Here are some numbered points:
c(26, 8, 25, 19, -19, 19, 6, -3, 19, 15, -13, 34, -12, -24,
  -7, -6, 16, -14, -10, -32, -51, -22, -17) 0
c(36, -42, 30, 15, 6, 27, -15, 27, 22, -7, -9, 3, 38, -22,
  37, 14, 2, 38, -14, -58, -32, -37, -16) 1
c(3, 0, -18, 5, 6, 25, 14, 34, 5, -6, -28, -9, -12, 53,
  -24, -22, -3, 14, -12, -15, -9, 12, 5) 2
c(-20, -2, 51, 1, -31, -22, 16, -9, -26, 27, 26, 57, 23, -27,
  -6, -12, 29, -39, 12, 41, -14, -23, 27) 3
c(-2, 3, -9, 5, 0, 14, -5, 2, 34, 0, 8, 35, -41, 25,
  -19, -4, -19, 31, 22, 1, -25, -5, 32) 4
c(5, -9, -9, -18, -4, -29, -15, 11, -5, 16, -10, -21, 2, 28,
  -22, -12, 19, -49, 1, 9, 16, -14, 20) 5
c(-7, -11, -7, -11, -5, 33, 13, -39, -21, -14, -19, -5, -9, -31,
  -2, -26, -2, 9, -16, -21, 36, -13, 3) 6
c(0, 15, 5, 10, -34, -23, -14, 14, -1, 19, -18, -27, -7, -40,
  11, 7, 2, -11, 23, 11, -30, -3, -17) 7
c(-42, 35, 21, 8, 41, -36, 45, -36, -27, 22, 25, -17, 13, -17,
  -4, 10, 48, -60, 42, 0, 22, -51, -6) 8
c(21, -5, -47, 0, -16, 39, 3, -4, 9, -24, -6, -70, -10, 12,
  -4, -17, -21, 46, -5, -40, 44, -40, -16) 9
c(-14, 17, -38, -17, 11, -29, -33, 39, -36, 2, 36, -8, 12, 23,
  -49, 4, 20, -46, -5, 13, 2, 2, -16) 10
c(-23, 14, -14, -43, 26, -7, 17, -13, -10, 45, 47, -8, -58, -22,
  22, -36, 33, -56, 11, 16, 45, -40, 40) 11
c(-24, 2, -12, -7, 19, -79, -5, 21, -22, 4, 48, 22, 26, 7,
  2, -6, 46, -65, -3, 51, -46, 5, -8) 12
c(56, -33, -21, 59, -20, 33, -40, 35, 11, 6, -20, 14, 27, -12,
  -35, -7, -8, 17, -25, -5, -23, 26, -12) 13
c(-9, -11, -3, -39, 10, 17, 8, -28, -12, -24, 17, -18, -54, 2,
  -17, -4, -19, -8, 13, -5, 30, -31, 24) 14
c(39, -16, 24, 8, -19, 29, -71, 17, 19, -8, 28, -13, 7, 3,
  -18, 6, -17, 15, -34, 5, -4, 4, 15) 15
c(27, -23, 1, 7, -3, 73, 1, 10, 10, -39, -58, -27, -16, 36,
  -5, -15, -8, 77, -15, -65, 0, -14, 20) 16
c(0, 10, -4, 0, -5, -26, 37, -24, 26, -7, 13, -15, -20, 26,
  -48, -11, 10, -11, -3, -14, 14, -11, 9) 17
c(11, -7, 23, 47, 19, 31, -19, 37, 36, 3, -60, 5, -11, -3,
  1, 30, -18, 40, -35, -1, -20, 25, 11) 18
c(-15, 16, 13, 20, -31, 24, 12, 28, 13, -7, -35, -8, -8, -22,
  -11, -15, -41, 12, 4, -20, 5, -16, 12) 19
c(-21, -17, -10, -16, 11, 9, 17, -17, -2, 11, 5, -7, -44, 7,
  8, 6, 9, -7, 5, -24, 25, 13, 33) 20
c(9, -11, -11, 24, 1, 8, -30, -10, 45, -16, -35, 14, 25, 13,
  -14, -3, -5, 15, 40, -20, -7, 27, -12) 21
c(-18, 14, 8, -12, -12, -76, 13, -10, 3, 35, 27, 69, 28, -4,
  -8, 3, 22, -50, -16, 12, -24, 12, -14) 22
c(23, -12, 25, 17, 15, 68, -16, 4, 20, 20, -56, -21, 3, 0,
  -18, 4, -59, 40, 4, -11, -10, 21, -20) 23
c(28, -21, -3, 23, -14, 41, -43, 22, 24, -17, -31, 25, 31, 14,
  -11, 37, -15, -10, -13, -26, -25, 40, -31) 24
c(-41, 30, 15, -13, 18, -49, 61, -78, -53, 10, 56, 41, 5, -47,
  14, -14, 61, -50, 47, 40, 7, -32, -12) 25
c(15, 7, -12, 1, -22, 86, 18, -38, 20, -64, -2, -38, 11, 17,
  -8, -1, 12, 29, 0, -35, 37, -17, -8) 26
c(-16, -5, 33, -28, -1, 32, -38, 12, -36, 6, 3, 2, 2, 7,
  -9, 6, -18, 12, 4, -5, -8, 13, 17) 27
c(18, -18, -17, 11, -4, 43, -13, -16, 19, -30, 6, -27, -26, 9,
  -20, -4, -24, 45, 18, -18, 1, 28, 36) 28
c(68, -10, 23, 9, 7, 51, -5, -7, -8, -47, -40, -7, 14, -9,
  18, 31, -2, 66, -3, -36, -14, 12, 17) 29
c(27, 28, 5, -23, 10, 3, 0, -56, 15, 17, 29, 28, -5, -17,
  -12, -5, 22, -13, -20, -16, 4, 10, 25) 30
c(7, 12, 28, 30, -18, 6, -22, -7, 59, -40, -29, 27, -9, -15,
  15, 30, 6, 21, -7, 17, -26, 27, 9) 31
c(-2, 5, -15, 2, -29, -4, -14, -7, 13, 7, 17, 29, 29, 24,
  -9, 1, -11, -4, -5, 27, -28, -3, 1) 32
c(27, -12, 5, 26, -7, 35, 8, -5, 2, -33, -24, -17, -7, -4,
  16, -27, -28, 45, -6, -16, 6, 11, 28) 33
c(-10, 28, -21, 22, -18, 12, -3, 16, 1, -10, -4, -31, 30, 11,
  8, -8, -13, 16, -25, 4, -2, -17, 14) 34
c(-23, -33, -13, -12, 2, -13, -40, 8, 40, 42, -15, -11, 6, -8,
  -2, -12, 13, -16, 1, 5, 0, 17, -37) 35
c(-12, -34, 5, 13, 8, -1, -12, 15, 23, -17, -20, -3, 18, 1,
  -45, 25, -19, 62, -11, -6, -59, 1, -53) 36
c(30, -3, -18, -19, -5, -24, -1, -39, -22, 46, 27, 1, -49, -26,
  10, 7, 12, -29, 31, 21, -10, -37, 29) 37
c(7, 33, 14, 1, 24, -13, -8, -1, -2, -34, 7, -51, 4, -19,
  40, 21, -13, 15, 24, 7, -1, 47, -33) 38
c(-29, 48, 12, -26, -8, 2, 36, -4, -31, -12, 37, 13, -8, -9,
  20, -18, 27, -39, 32, 4, 29, -5, 50) 39
c(-5, 5, 2, 33, -1, 2, -32, 27, 19, 50, 12, 0, -3, -19,
  -18, -23, 1, -8, -46, -15, -18, 46, -5) 40
c(-8, -10, 6, -10, 15, 18, 25, -15, -16, 18, 21, 29, 4, 25,
  8, 7, 18, -40, -23, 37, -10, -22, 2) 41
c(-27, 19, -8, -16, -13, -26, 10, 6, 35, 28, 1, -63, -18, 65,
  -35, 29, 12, -1, -33, 13, 20, 14, 60) 42
c(26, 11, -8, 45, -17, 2, -42, 30, 35, 6, -13, -9, 25, 4,
  10, -24, -9, -22, -29, 10, -8, 30, 3) 43
c(-52, 0, -40, -61, 20, -54, 36, -23, -41, 46, 80, 11, -26, 34,
  11, -61, 27, -99, -10, 61, 16, -15, 33) 44
c(35, -11, 15, 1, -30, 93, -17, -15, 9, -24, -30, -44, -11, -7,
  -50, -13, -28, 84, -24, -61, 5, -4, 17) 45
c(5, -27, -8, -8, -3, 14, 4, 12, 12, 15, -6, 2, 9, 15,
  8, -24, -42, -7, -4, 10, -36, 16, -33) 46
c(2, 12, -33, -38, 27, -25, 26, -2, 13, 39, 51, -6, -6, 43,
  -8, 5, 4, -17, -6, -16, 42, 2, 16) 47
c(-48, 17, -27, -7, -21, -57, 13, -5, -17, 49, 63, 18, 14, -10,
  11, -22, 26, -62, 19, 12, 21, 4, -7) 48
c(-5, 23, -9, 0, 26, -13, 3, 2, -46, 23, 5, 33, 14, -11,
  30, 19, 26, -36, 17, -3, -48, 2, -26) 49
c(2, -16, -13, -32, 27, -22, 14, -24, 10, 14, 33, 16, -23, 30,
  -9, -23, -5, -16, 2, -10, 21, 39, 28) 50
c(-37, 41, -2, -17, 10, -34, 48, -34, -66, -1, 32, 49, -34, -46,
  4, -74, -6, -49, 24, 43, 38, 1, -16) 51
c(-3, -15, -17, -4, -15, -11, -1, 9, -15, 15, -39, -20, -21, 42,
  -45, -10, -8, -4, -34, -29, 14, -8, 16) 52
c(0, -30, -17, 37, 18, 43, -32, -19, 52, -59, -69, -22, 13, -3,
  -49, -11, -41, 79, -35, -51, 4, 0, -2) 53
c(2, 13, 10, 2, -6, 23, -22, 20, 26, 0, 15, -16, -8, 24,
  -12, -4, -22, 29, -19, -8, 4, 29, -11) 54
c(-13, 9, 9, -30, -13, -3, 9, 5, -47, -23, -13, 4, -8, -41,
  -20, 4, -16, -8, -12, 28, -16, -30, -13) 55
c(-11, -23, -23, -18, 15, 23, 1, 10, -4, -11, -20, 18, -25, 14,
  -10, 16, -20, -3, -40, 0, 48, 9, -7) 56
c(19, -6, -16, -57, 7, 52, 4, -40, 18, -16, -1, -11, -17, 37,
  -18, -13, -9, 5, -20, -22, 70, -27, 39) 57
c(2, -29, -5, -20, -49, 32, 17, -18, -30, -30, -5, 6, -4, -34,
  -10, 24, -2, 2, 10, -14, 15, 3, -14) 58
c(-23, -7, -25, -2, 8, -101, -2, 33, -13, 43, 69, 17,
  17, -18, 2, 0, 71, -64, 35, 54, -51, 6, -27) 59
Which five points above are nearest to each new point, looking only along the 3 directions in which the numbered points spread most? Their numbers follow each, nearest first.
c(18, 18, 59, 15, -24, 70, -18, 8, 27, 0, -45, -2, 39, -50,
  24, 1, -14, -1, 4, -19, -16, -6, -16) 1 31 29 0 19
c(-23, -18, -18, -42, 4, -1, 33, -42, -3, -17, 57, 8, -21, -42,
  -11, -27, 16, -3, 7, 10, 55, -29, 4) 39 14 37 11 30
c(-38, -3, -41, 2, 23, -64, 18, -7, 5, 38, 13, -31, -37, 19,
  -27, -11, 43, -66, -21, -18, 45, -43, 5) 47 50 5 11 10
c(-28, 13, 15, 21, 14, -39, -31, 5, -5, -1, -3, 16, 25, -18,
  -5, 17, 31, -17, -1, -12, -19, -45, 4) 7 49 32 55 38
c(9, 7, 15, -5, 22, 57, -23, -1, 41, -6, -24, -3, 8, -19,
  9, 9, -14, 52, -9, 16, -12, 43, -82) 1 31 36 21 18
c(1, -11, 25, 15, -16, -44, -20, 13, -3, 13, 10, 1, -5, -10,
  -11, -12, 29, -25, -18, -8, 1, 15, 3) 32 35 7 41 46
c(-23, 13, -5, -2, -3, -8, 11, 16, 30, 13, 16, -19, 16, 7,
  -44, -1, 19, -4, 13, 18, -9, 75, 2) 35 32 40 46 5
c(-53, 3, -17, -24, -30, 0, 14, -47, -10, -9, 6, -2, -13, -19,
  -15, -8, 6, -4, 36, -25, 59, -6, 24) 14 20 6 30 39
c(-9, -2, -8, 7, 25, -57, -4, 23, -4, 25, 45, -9, -24, 33,
  -15, -20, -6, -44, -7, 29, 2, -4, -4) 10 5 50 47 41
c(3, -10, -6, -48, -13, 6, -14, 1, 1, -5, 5, 19, 25, 25,
  -37, 16, 18, -18, -2, 3, 22, -26, 13) 17 30 5 50 20
c(-5, -28, 39, -15, 2, 34, -44, -15, 7, -7, -42, -18, 26, 20,
  -42, -2, -44, 27, -29, -40, 28, -3, 12) 28 33 23 2 54
c(36, 2, 27, -31, -8, 70, 34, -37, 20, -52, -46, 10, -28, -14,
  27, -36, -44, 36, -16, -60, 60, 8, -10) 26 9 33 45 16
c(-6, -25, 11, -4, 1, -41, 5, 18, 14, 18, 1, 2, -24, 40,
  -15, -21, 49, -12, -23, 1, 29, -17, 18) 5 50 17 47 10
c(23, -11, 7, 21, 22, -56, 8, 4, 13, -5, 25, 24, 39, -29,
  31, -18, 35, -48, 36, 15, -20, 16, 18) 49 3 22 7 41
c(-2, -16, -12, -27, 9, 25, -28, 9, 10, -44, -33, -42, 18, 35,
  -14, 5, -8, 28, 1, -21, 37, -9, -2) 28 9 2 56 54
c(-6, -17, -8, -11, -5, -34, 9, 19, 7, -6, 59, 26, 30, 13,
  25, 39, 24, -58, 9, 11, -25, 19, -23) 22 49 12 10 32
c(14, -2, 38, 9, 3, 24, -27, 2, 9, -17, 9, 18, 21, -10,
  14, 17, 17, 13, 37, 1, -23, 52, -21) 0 31 7 38 21
c(17, 7, 38, 33, -16, -40, -32, 6, -12, 37, 46, 57, 30, -77,
  31, -6, 30, -31, 38, 44, -73, 3, -28) 49 3 22 7 12
c(28, -10, 7, 30, -4, 51, -2, 19, 31, -36, -68, -42, -8, -18,
  -3, -6, -15, 24, -48, -11, -60, 2, 19) 23 18 1 29 36
c(-2, -13, -12, 0, -21, 44, 19, -6, 14, -18, -11, -51, -6, -15,
  -40, 41, 15, 4, -25, -41, 18, 12, 11) 28 33 56 19 9
c(-15, 13, 9, 7, 3, 27, -9, -4, 8, 16, 18, 34, 15, 23,
  3, 8, -25, 17, -26, -15, -34, 0, -21) 46 38 27 21 34
c(-2, 32, -45, -37, -32, 2, 13, -21, 4, -12, 5, -9, -12, 4,
  26, 17, -10, -4, 11, -35, 51, -28, 24) 14 20 17 6 30
c(9, 1, -5, 14, 1, 16, -8, 32, 35, 5, -13, 19, 32, 0,
  -8, 26, 12, 10, -45, 27, -42, 26, 23) 43 40 46 21 35
c(42, -9, -2, 12, 17, 49, -11, 1, -36, -21, -3, -50, -19, -10,
  -16, 40, 16, -29, 7, -21, 43, -6, 6) 6 19 56 58 27
c(14, -18, 29, 9, -45, 57, -2, 4, 19, -53, 5, -25, -34, 31,
  12, 29, -2, 63, 13, -22, 2, -17, 4) 33 28 26 29 19
c(15, -39, 4, -8, -19, 20, -8, -13, 25, -50, -18, 2, -4, -72,
  -8, 20, -50, 19, 11, 1, -24, 3, -11) 1 31 19 0 29
c(-9, -28, 4, -32, 13, -59, 26, -41, -32, 16, 47, 19, -14, -11,
  -10, -30, 52, -42, 22, 27, 16, -46, 7) 8 51 39 37 48
c(24, -4, 2, 16, -6, 22, -27, 38, 31, -2, -47, 7, -1, -20,
  -33, 54, -47, 34, -4, -9, 13, 12, -48) 18 36 24 13 23
c(33, -1, 22, 34, 14, -56, 1, 3, 11, 38, 23, 36, 27, -61,
  60, 5, 45, -9, 40, 83, -53, 7, -30) 49 3 22 12 7
c(-34, 1, 37, -28, 5, 38, 5, -44, 26, -9, -13, -41, -9, 28,
  -21, -20, 22, 42, -7, -44, 51, 11, 12) 9 57 28 26 14
